Each row is where one point has got to under a steady rotation. How many ticks took it there?
The counts run from 0 to 395.
[-0.36 -4.53 -0.06 -3.03 -4.87 -3.79  3.10  1.33 -2.63 -0.50  1.04  0.56
 -1.40 -3.63  1.39  0.13 -1.35  0.41 -0.36  1.01 -1.20 -0.94  4.31 -0.70
  1.81  0.29 -2.45 -0.25 -3.74 -1.37  1.31  2.35 -1.65 -0.55 -6.46]
44
[ 5.11 -4.52 -0.01 -1.15 -0.92  0.53  1.55 -2.72 -1.08  0.73 -1.62 -0.56
  3.44 -3.20 -0.70  0.35  6.06 -0.36 -0.95  0.71  2.25  2.82  4.33  3.21
  1.07  1.52 -0.48 -1.72  0.77 -2.63  0.21 -0.61 -4.11 -1.81 -0.16]
366
[-2.50  0.71 -3.65  2.64 -2.74 -0.81  3.59 -1.63 -2.56  3.99 -1.01  1.81
  2.11 -1.30  1.24 -1.23  0.74  1.65  3.94  5.32  1.58 -3.60 -0.06 -0.19
 -1.33 -0.01 -0.67  2.32 -0.89  0.63 -3.58 -1.71 -2.90  3.50 -3.96]
228
[-3.01  0.53 -2.20  3.07  0.16  0.32 -0.16  0.04  1.72  0.81  1.00  4.49
  1.53  2.33  1.35 -1.51  0.12 -0.39 -0.42  3.59  2.73  3.55  1.59  6.35
 -3.71  1.62 -0.93  0.20  5.07 -2.99 -0.86 -3.98 -2.86 -0.78  0.58]
360
[-3.60  1.58 -1.68  4.47 -3.41  1.84  4.01  0.34 -1.15  1.41 -0.54  0.03
  4.04 -3.16  2.64  0.89 -2.70  1.13  1.98  1.61 -0.49  0.56  1.09  1.80
  0.74 -0.83  2.26  2.07 -2.93  1.46 -3.45 -0.06 -1.45  1.68 -5.23]
61
[-1.75  0.16 -1.94  1.77  0.58  0.86 -1.40  2.01 -1.84  0.29  0.90  0.45
  0.66 -3.10 -2.93 -1.86 -2.68 -0.31  3.17 -1.43 -3.82 -1.32 -0.77 -5.25
  3.57 -2.78 -2.29  1.79 -4.40 -0.92  5.58 -0.85  1.75  1.14 -2.32]
249
[-2.00 -0.46 -2.63 -2.89 -3.67 -1.92 -0.74  2.71 -2.42  0.34 -1.46  1.65
 -2.12 -1.67  1.91 -1.78 -1.05  0.26 -1.74  1.51  0.26  1.59  5.10  0.21
 -1.10  1.98 -0.45 -1.55  1.04  0.92 -2.27  3.18 -1.50  0.29 -7.31]
211
[ 0.37  4.42 -3.41  5.07 -0.87  3.30  0.43 -1.45 -3.98  3.00 -0.01  2.18
  0.26 -3.59  1.27 -4.90 -0.22  0.13  0.58  1.18  2.47 -0.68  2.83  2.77
 -1.89 -1.00 -0.77  2.49  1.23 -2.48 -3.02 -0.31 -0.87  3.99 -1.20]
387
[-4.70  2.12  0.03  1.06 -1.05 -4.59 -2.93  2.91 -2.46 -2.52 -1.56  0.76
 -1.01  4.50  1.47 -0.15  0.61 -2.97  1.94 -0.73 -1.22 -2.26 -2.09  1.94
 -1.89  0.23  0.98  2.30  1.31 -1.17 -1.91  1.46  3.09  0.20 -2.59]
317
[-1.75  4.04  0.88  0.42 -2.96 -3.77 -0.07  2.12  1.68  1.31 -1.07  1.63
  0.55  0.18 -0.23 -3.27  0.31 -0.93 -3.75  1.72  5.47  1.00  2.22  5.96
 -2.83  2.25 -2.84  0.97  2.31 -3.02  0.55  1.07 -1.82  0.74  2.97]
192
[-0.17  1.25  1.56  1.72 -3.01 -0.06  0.25  2.40 -1.33 -0.03 -3.18 -0.11
  6.21  1.59  0.29  1.80  2.06 -1.82  1.19 -5.81  1.14  1.47 -1.50  2.39
  4.68 -3.51  2.86  2.49 -3.07 -1.75 -0.50  1.79  0.20 -1.09  3.02]
320
[ 2.19  1.80 -2.37  1.71  3.62  2.14  1.48  2.60  0.21 -2.31  3.49  3.31
 -1.48 -5.31  2.74 -2.44  0.62 -0.60 -3.32  0.81 -1.19 -4.02  2.90  3.92
  1.16 -3.85 -1.79  0.61  1.26  0.71  0.04  0.43 -0.59  0.14  0.03]
280
[-2.85 -1.30 -2.62 -0.65 -0.06  2.93 -1.03 -1.19 -2.77 -0.11  0.00  2.95
  2.00  0.70 -3.04 -2.57 -0.66  0.63 -2.75 -2.83 -0.45  6.16  5.13  0.09
  1.16  0.94  1.00  1.22  0.27 -1.97  1.25  0.23 -4.10 -3.89 -1.92]
373
[-1.41 -0.67 -1.53  1.17 -3.33  0.00  1.36  5.52  1.86  3.32 -0.76 -0.16
  4.92 -1.70  0.63  3.60  0.76  0.45  2.33  2.82  4.28  4.16  2.57  1.21
  1.32 -1.59  0.49 -0.62 -5.80 -1.15  2.04  1.31 -0.08  0.09 -1.34]
27
[-5.99 -5.45 -1.43  0.54 -2.54  1.40  1.48 -0.48  0.36 -0.59  1.46  1.63
  3.49  2.91 -1.60  0.34  4.85  1.10 -0.89  0.96 -2.59  3.95  1.30  2.37
 -1.67 -0.52  0.64  3.53 -1.17 -2.00 -2.85  0.58 -1.79 -3.22 -0.39]
133
[-5.76 -0.40 -0.96  2.80 -2.00 -1.22 -1.47 -1.58 -3.70  0.66 -0.46 -1.19
  0.59  1.83 -1.68 -4.22 -0.64 -0.92  2.88  0.31 -0.35  2.99 -1.39 -2.94
 -1.57  2.37 -2.37  2.73 -1.72 -4.72  1.86  0.10  1.43  0.79 -0.83]
390
[-0.15 -1.82 -3.75  1.67 -0.23  0.65  1.78 -0.35  0.09 -0.11 -4.13  2.58
  4.95 -1.12 -5.08 -1.87  2.75 -1.24 -2.06 -3.10 -2.11  0.52 -0.02 -1.18
  3.50 -0.07  0.17 -0.06 -2.75  2.96  1.50  0.10 -4.47 -3.70 -2.75]
73
[ 1.15  3.37 -1.12 -4.07 -0.46 -1.86  0.34  3.66 -1.88  0.39 -1.03  0.12
 -1.90  0.30  4.04  2.55 -0.98  1.18  2.84  0.79  3.36 -2.79  1.76  0.10
  3.21 -2.71 -0.53  1.36  2.74  2.09  0.91 -2.77  1.64  4.26 -2.70]
15
[ 4.38  2.81 -3.06  2.99  3.31  0.65 -0.97  2.17 -1.82 -3.44 -2.19 -2.40
  0.69 -0.87 -0.12 -3.96 -0.98 -3.90  0.65 -2.90 -2.66 -0.65 -1.50 -1.68
  3.00  1.66 -1.75 -1.54 -0.89  2.18  2.94 -0.59  4.40  0.80 -2.80]
83
[ 0.68  6.23  1.03 -0.63  2.25 -3.11 -0.08  1.80  0.15 -3.26  2.01 -1.33
 -2.17  2.42 -1.63  1.09 -1.76 -0.44 -0.57 -1.86  0.07  0.97  1.64  3.07
  1.51 -1.09 -1.55  0.29  6.33  1.28  2.43 -5.78 -0.13  0.48 -0.68]
342
[ 2.74  2.03 -1.18  0.43  3.05  1.83  1.62  2.26 -3.01 -4.04 -0.05 -1.23
  0.62 -3.58  5.72 -0.30 -3.85 -0.27  1.53  0.89  1.30 -0.55  1.68 -0.97
  2.76  1.03 -0.59 -2.78  4.60  3.11  2.23 -1.23  0.01  2.03 -4.10]
49
[ 1.06  5.19 -0.93  2.37 -0.13  1.29 -2.68  0.47 -2.71 -2.67 -0.10 -2.33
 -0.23  1.12  3.36  0.95  1.84 -2.39  4.86  1.61  2.64 -2.21  0.25  0.06
 -1.69 -0.53  1.07  0.46  3.57 -0.59 -2.09 -0.83  3.44  4.17 -1.73]
156
[-1.33  1.66 -2.42  3.07 -3.41  2.56 -0.78  0.31  0.29  0.50  2.22  2.12
  0.94  1.58 -0.36  3.43  2.54 -1.66  1.52  1.99  1.77  2.23  2.37  2.17
  0.27 -2.40  2.74  5.20 -4.01 -2.08 -0.70 -3.00  3.75  0.07 -0.29]
327
[ 1.11 -4.31 -2.24 -1.79 -1.32 -0.47 -3.42 -0.68  2.76 -0.47 -1.67  0.28
  2.96 -2.81  0.90  0.68  4.23 -0.18  1.32  5.35  3.59  3.12  1.85 -0.64
 -0.70  1.88 -0.71 -5.38  2.90 -2.32  2.29  0.74 -3.36 -0.15 -1.46]
198
[-2.30 -3.99 -3.60  2.85 -2.11  1.22 -2.93 -0.96 -2.06  0.93 -2.75 -0.29
  1.89  0.85 -1.78 -2.93  2.75 -2.38  1.80  1.70  0.81  4.20 -0.80 -3.33
 -1.53  3.43 -1.29  0.51 -3.34 -5.00  1.73  1.89  2.69 -0.30 -1.11]
391
[ 0.27 -5.51  0.04  0.63 -3.47 -1.97 -0.78 -1.35  0.25  0.01 -1.74 -1.20
  3.06 -2.02 -4.16 -0.72  3.70 -1.38 -1.18  0.86 -0.28  3.75  2.86  1.35
 -1.40  2.15 -1.48 -3.96 -0.07 -4.12  1.24  1.38 -3.90 -2.13 -1.58]
365
[ 2.86  1.84  1.96 -1.87 -1.79 -2.61 -4.23 -3.43  1.56 -3.52 -1.52 -0.65
  0.28  0.89 -6.90 -1.28  4.90 -0.64 -0.37 -1.77  0.12  1.39  1.40 -2.44
  2.19 -1.66 -0.96 -0.53  1.84 -1.85  4.82 -1.53 -2.08 -0.94  0.17]
171
[ 1.87  3.38  1.15  0.89 -1.51 -1.85 -1.51  1.80  0.85 -1.76 -0.86 -2.18
 -0.11 -0.67  2.15 -2.12  0.14 -1.25 -1.15  2.64  6.62  2.05  1.79  2.99
 -2.68  2.80 -2.14 -2.67  4.55 -1.45  1.63  0.31  0.80  2.61  1.51]
191
[-4.97 -0.69  5.00  2.98 -5.19 -4.36  0.70 -1.66  0.42 -4.71  1.32  1.05
  0.74 -2.25  2.04 -2.18  0.58  0.69  0.25  1.51 -2.32 -2.15 -1.40  2.94
 -2.26 -1.40 -0.54  2.22 -0.11 -1.04 -2.42  3.39 -0.98 -0.49 -1.17]
291
[-2.24 -0.99 -1.02  1.03 -3.55 -1.21  2.48  2.58 -1.84  5.98  2.51 -0.51
  1.24 -1.37  0.02  0.84  0.08  0.66  1.47  3.53  2.58  1.63  4.06  4.28
 -3.36 -1.91 -1.81  1.41 -2.85 -3.24 -0.69 -1.84 -0.56  1.74 -0.34]
194
[ 0.74  2.32  0.55  0.04 -4.57  0.72 -1.11  2.81  0.34  1.52  0.04  0.57
  1.73 -4.04  3.15  1.84 -1.65  0.42  0.05 -0.98  1.42  1.94  4.87  7.49
  0.31 -1.97  1.96  2.03 -0.33 -3.85 -1.21  1.74 -0.83  2.15 -3.16]
353
[-4.72 -3.20  1.87  3.50 -5.43 -1.10 -0.54 -1.71  0.44 -3.88  1.97  2.32
  2.07 -3.17  1.24 -1.52  0.87  0.43  0.37  1.37 -2.05 -0.48  0.76  1.72
 -0.95 -2.48  1.25  2.74 -2.91 -2.45 -2.56  4.09 -1.24 -0.69 -1.73]
292
[ 4.39  4.39 -1.38 -2.07  3.03  1.05 -0.23  1.90  0.06 -2.26  0.44 -0.98
  0.05  0.72  0.90  2.17  1.01 -0.70 -1.04 -2.05  1.97  1.75  3.22  3.21
  3.74 -2.27  0.84 -0.50  4.11  0.83  1.25 -5.18  1.15  0.14  0.04]
341
[ 0.74  3.13 -2.07  2.80 -2.50  2.20  2.95 -1.92 -5.93  1.91  1.33 -0.60
 -0.60 -0.54  2.52 -3.41 -2.29  0.45  1.20 -0.30  3.42  0.31  1.42  1.88
 -0.66  0.51 -2.22  5.01 -0.07 -2.39 -2.55 -1.58  1.94  4.10  0.49]
388
[ 1.02  2.25 -0.16  5.11  1.47 -0.83 -3.00  0.14 -1.40 -1.94 -0.02 -2.16
  4.58 -1.54 -2.44  0.29  3.61 -4.20  5.33 -0.59 -1.03 -3.00 -1.72  0.08
  0.70 -4.77  0.80 -1.89  0.92 -0.17  0.29 -2.35 -1.00  1.55 -0.10]
322
[-1.18  4.21 -5.13  2.71  1.08  1.04  1.10  5.68  2.12  4.47 -1.16  2.82
  1.18 -0.51  2.33 -1.87 -2.04 -1.25  0.80  2.99  0.07 -2.83 -0.23  2.58
 -0.09 -1.14 -1.15  1.01 -1.45  2.30 -0.49 -0.70  1.82  2.83 -1.76]
254
[-2.86  3.37 -4.10  2.12  2.06  0.52 -1.97  4.01  3.98  2.12 -3.44  6.28
  1.24  0.27  0.60 -3.74 -0.58 -1.08 -1.41  1.78  0.26 -2.40 -1.08  2.41
 -0.41 -0.50 -0.31  1.26  0.43  1.78  2.06 -0.28  0.16  1.58  0.81]
253
[-3.05  4.70  0.73 -0.31 -1.69 -0.53  1.29 -1.32  0.31  0.22  0.88  1.45
  0.47 -0.29 -0.76  0.14 -1.31  4.56 -0.15  2.85  3.64  2.60  3.33  1.81
 -0.44 -0.35 -1.30  0.98  5.60  1.94 -0.56 -3.52 -5.69  0.71 -1.00]
201
[ 0.76  1.81 -3.99  3.99  4.59  2.50 -1.82  2.18 -1.23 -1.06 -0.81 -1.89
  1.59 -0.37 -2.34 -1.07 -1.03 -2.76  1.43 -2.92 -3.24  1.19 -0.96 -2.96
  3.88 -1.28  0.46  0.16 -2.45  1.62  3.93 -1.69  2.14 -0.98 -2.74]
82
